data =
[[123 124 126 129 128 123 133 125 125 124 130 125 124 129 125]
 [121 120 140 137 143 122 144 119 119 133 140 122 119 139 117]
 [134 135 122 130 121 131 126 142 138 127 129 135 136 127 138]
 [105 104 149 152 151 104 156 112 104 143 156 106 103 152 102]
 [131 131 128 125 125 133 119 126 130 133 122 129 132 125 132]
 [117 117 144 146 146 117 148 122 118 141 147 118 117 147 116]
 [135 135 121 119 121 136 118 131 135 123 117 135 136 119 136]
 [154 156 109 103 108 157 103 143 155 111 100 155 157 104 157]
 [131 130 138 129 137 134 129 123 127 137 128 130 130 132 127]
 [139 141 113 120 114 137 118 146 145 117 119 141 142 118 145]
 [114 112 150 148 151 114 153 115 111 144 151 114 111 150 109]
 [128 127 135 126 135 131 129 120 124 131 126 127 126 129 123]
 [133 132 130 122 129 135 123 123 129 129 122 132 132 125 129]
 [131 130 139 131 138 133 131 124 127 138 130 130 129 134 126]]
The largest entry in the first row?
Answer: 133
The second entry on the main diagonal?
Answer: 120
The second-last entry, reading row by row?
Answer: 134
The last entry, reading row by row?
Answer: 126
The entry just left of 108?
Answer: 103
The top entry of the column that holds the smallest entry -> 130
The 2nd smallest entry?
Answer: 102
The 4th entry, reading row by row: 129
The fifth entry in reading order -> 128
The first entry in reading order?
Answer: 123
The smallest entry in the last row?
Answer: 124
The largest entry in the last column -> 157
The third entry on the main diagonal?
Answer: 122
The minimum?
Answer: 100
The entry directly above the smallest entry -> 117
The largest entry in the last row -> 139
The largest entry in the first column is 154
The second entry in reading order: 124
The entry in the top-right corner?
Answer: 125
The 3rd entry from the end, reading row by row?
Answer: 129
The 2nd entry on the diagonal from the top-right corner: 139
The entry in the bottom-left corner -> 131
The 3rd entry on the diagonal from the top-right corner?
Answer: 136
The entry directly below 100?
Answer: 128
The 4th-last entry, reading row by row is 130

Questions about the table below. Rows and columns are numbered from 0.
1) Find the entry in row 0 and column 2.
2) Find the top-right entry.
3) Find the entry just right of the largest entry.
4) Find the entry directly below the largest entry.
5) Find the top entry of the column that holds the largest entry.
6) Find the bottom entry of the column that holds the largest entry.
7) Find the entry in row 2 and column 0.
8) Find the entry directly above the largest entry.
[[116 134 127 117 114 133 132 123 103 116 116 146 136 118]
 [131 113 115 109 126 128 130 114 115 146 133 130 149 123]
 [129 120 107 117 125 116 129 142 136 127 148 113 112 134]
 [128 124 120 110 120 108 145 131 117 128 145 118 136 142]
 [131 123 112 125 129 118 125 144 143 126 146 112 107 134]
 [132 117 116 108 124 113 140 124 119 140 145 118 142 137]
 [120 142 147 134 123 136 132 121 113 115 109 145 137 124]
 [134 110 108 109 128 122 129 122 125 147 143 120 139 128]
 [116 136 122 113 111 117 141 137 108 107 132 132 124 132]
 [126 130 140 126 126 136 132 110 110 134 113 143 153 122]
 [123 129 119 110 116 109 144 137 115 118 143 121 128 140]
 [118 129 108 116 115 126 124 143 122 111 134 130 106 121]
 [118 145 145 132 119 130 136 127 111 108 113 142 133 128]
 [124 128 110 123 122 122 124 147 135 115 140 120 101 127]]
1) 127
2) 118
3) 122
4) 128
5) 136
6) 101
7) 129
8) 124

M =
[[139 124 119 127 124 122 129 119 111 132 146 119 142 131 131]
 [135 124 120 132 139 142 133 124 123 119 119 112 125 130 125]
 [137 132 132 143 154 140 128 136 130 119 107 127 118 114 128]
 [137 140 133 125 128 132 135 129 129 120 117 126 122 120 126]
 [134 131 128 135 121 136 118 125 140 123 122 140 110 130 131]
 [130 125 130 120 121 125 145 129 115 141 141 111 152 130 135]
 [143 120 122 133 141 131 115 119 123 125 127 138 118 124 121]
 [134 123 123 119 123 135 143 117 124 127 133 113 139 128 123]
 [134 128 135 145 147 145 121 124 141 120 111 137  99 130 117]
 [122 121 128 126 144 130 118 134 140 128 116 132 130 118 120]
 [129 122 135 129 127 127 116 140 132 143 145 137 128 130 126]
 [137 137 132 123 127 125 118 125 118 136 136 126 136 134 133]
 [122 126 129 107 111 129 134 122 127 128 140 131 139 128 123]
 [131 127 125 118 109 135 124 120 120 145 151 122 143 133 127]
 [139 123 120 118 119 128 123 132 113 132 141 118 143 133 142]
 [123 118 122 123 121 134 135 124 117 141 138 119 131 137 126]]
Indices start at 0.
The top-left entry is 139
The entry at row 1, column 0 is 135
The bottom-left entry is 123
Which number is the top entry of the column that holds the largest entry?
A: 124
The entry in the bottom-right corner -> 126
The entry at row 0, column 2 is 119
Which number is the entry at row 2, column 0?
A: 137
The entry at row 1, column 2: 120
Which number is the top entry of the column that holds the smallest entry?
A: 142
The entry in row 0 and column 1 -> 124
Which number is the entry in row 2 and column 1?
A: 132
Which number is the entry just left of the largest entry?
A: 143
Which number is the entry directly below the smallest entry?
A: 130
Which number is the entry just left of the smallest entry?
A: 137
Which number is the bottom entry of the column that holds the smallest entry?
A: 131
The entry in the top-right corner -> 131
The smallest entry -> 99
Which number is the entry directly above the largest entry?
A: 139
The entry in row 1 and column 1: 124
Which number is the entry just right of the largest entry?
A: 140
